Small tables with named rows and columns. After each table, cells are looked up by row and column.

sef:
columns: nerive, gen, bim, zatag
gir: [154, 126, 58, 119]
gopeze: [156, 133, 54, 140]
sifabo: [90, 179, 160, 78]
fatem: [85, 166, 169, 119]
zufuf: [160, 188, 48, 136]
ruvumel: [158, 190, 51, 111]
muv: [100, 116, 145, 171]
difu: [138, 177, 83, 175]
babo: [85, 132, 169, 119]
moren: [121, 105, 111, 149]
ritu: [108, 139, 132, 53]
sode: [161, 192, 47, 121]

gen of muv is 116
gen of fatem is 166
nerive of fatem is 85
zatag of ritu is 53
gen of zufuf is 188
zatag of gopeze is 140
bim of zufuf is 48
gen of ritu is 139
bim of moren is 111
zatag of ruvumel is 111
bim of ruvumel is 51
gen of gopeze is 133
nerive of zufuf is 160
gen of difu is 177
bim of difu is 83

vegevi:
,vib,guz,zudeb,nog,med,kikap
nukivu,71886,37733,38256,38454,50290,42447
nezokor,31637,45556,41648,44063,48741,49343
sifati,17367,53762,38955,45864,49452,74408
luzu,35557,35440,31521,34444,56848,46269
lebofef,65299,44579,48108,46397,47426,43381
pevi,62246,42905,45081,44196,47991,43510
guk,90831,48757,60381,53753,46148,42287
fot,30670,34786,30614,33722,62839,47093
misen,19808,62186,49789,55643,46979,61115
vug,59365,73630,85152,77827,45690,45150

What is the med of vug in vegevi?
45690
What is the zudeb of luzu in vegevi?
31521
What is the zudeb of guk in vegevi?
60381
What is the nog of misen in vegevi?
55643
What is the med of guk in vegevi?
46148
What is the med of lebofef in vegevi?
47426
What is the kikap of misen in vegevi?
61115
What is the vib of luzu in vegevi?
35557
What is the med of nezokor in vegevi?
48741
What is the guz of pevi in vegevi?
42905
What is the vib of fot in vegevi?
30670

Table kitoza
	sopogob	rinag
san	124	219
firekar	133	76
pozad	52	174
pidolo	41	192

sopogob of pozad: 52
rinag of pidolo: 192
sopogob of firekar: 133
sopogob of pidolo: 41
sopogob of san: 124
rinag of firekar: 76
rinag of pozad: 174
rinag of san: 219

pafu:
,dab,nifizil,vif,ronir
sazedib,-0.38,-0.37,0.56,0.56
duvel,0.14,0.14,0.04,0.03
fipe,-0.28,-0.29,0.48,0.48
dogoz,0.41,0.39,-0.23,-0.24
salup,0.57,0.56,-0.40,-0.42
bab,-0.12,-0.11,0.30,0.30
kinidar,0.48,0.48,-0.32,-0.33
kal,-0.63,-0.63,0.83,0.83
sul,0.49,0.48,-0.32,-0.33
fem,0.66,0.65,-0.49,-0.51
rufodin,0.66,0.65,-0.49,-0.51

What is the vif of bab in pafu?
0.30
What is the vif of fipe in pafu?
0.48
What is the vif of sul in pafu?
-0.32
What is the nifizil of fipe in pafu?
-0.29
What is the ronir of fem in pafu?
-0.51
What is the vif of duvel in pafu?
0.04
What is the nifizil of fem in pafu?
0.65
What is the dab of kinidar in pafu?
0.48
What is the ronir of sazedib in pafu?
0.56
What is the nifizil of salup in pafu?
0.56
What is the nifizil of dogoz in pafu?
0.39
What is the nifizil of sul in pafu?
0.48
What is the nifizil of duvel in pafu?
0.14
What is the dab of bab in pafu?
-0.12
What is the dab of kal in pafu?
-0.63
What is the dab of sul in pafu?
0.49

deki =
         mulup  gab  mezut  pavopod  monogir  mib  tafeb
mit        150  103    102      151      150  102    101
betufor    196   55     55      198      196   54     53
nufaved    132  120    121      132      132  121    120
rin        132  121    121      132      132  121    120

monogir of rin: 132
mezut of mit: 102
tafeb of rin: 120
mib of mit: 102
mezut of rin: 121
tafeb of nufaved: 120
monogir of nufaved: 132
mulup of rin: 132
mulup of mit: 150
gab of betufor: 55
mulup of nufaved: 132
tafeb of betufor: 53
mib of nufaved: 121
gab of rin: 121
Which row has the largest monogir? betufor

mopusul:
fields: pev, mireb, kitiv, dogar, buka, zasokez, zakamo, nok
fikog: [-317, 454, -125, 70, -325, -597, -390, 745]
fep: [-245, 546, -128, -16, -273, -607, -313, 854]
tuf: [-472, 185, -188, 221, -386, -581, -531, 481]
dibi: [-403, 274, -188, 109, -354, -598, -453, 625]
lonuge: [-378, 378, -118, 154, -363, -591, -456, 648]
somo: [-473, 143, -236, 183, -365, -585, -518, 477]
vav: [-378, 315, -185, 76, -345, -602, -428, 668]
rinal: [-306, 380, -220, -64, -291, -616, -334, 809]
kof: [-440, 184, -232, 133, -352, -595, -482, 544]
veri: [-391, 194, -291, 9, -301, -609, -410, 636]
keb: [-392, 239, -239, 46, -329, -606, -424, 642]
fadedi: [-411, 253, -206, 103, -352, -600, -454, 607]

fikog, pev -> -317
rinal, zasokez -> -616
tuf, zakamo -> -531
vav, nok -> 668
kof, zasokez -> -595
dibi, pev -> -403
kof, dogar -> 133
keb, dogar -> 46
somo, buka -> -365
tuf, zasokez -> -581
kof, mireb -> 184
somo, pev -> -473
veri, nok -> 636

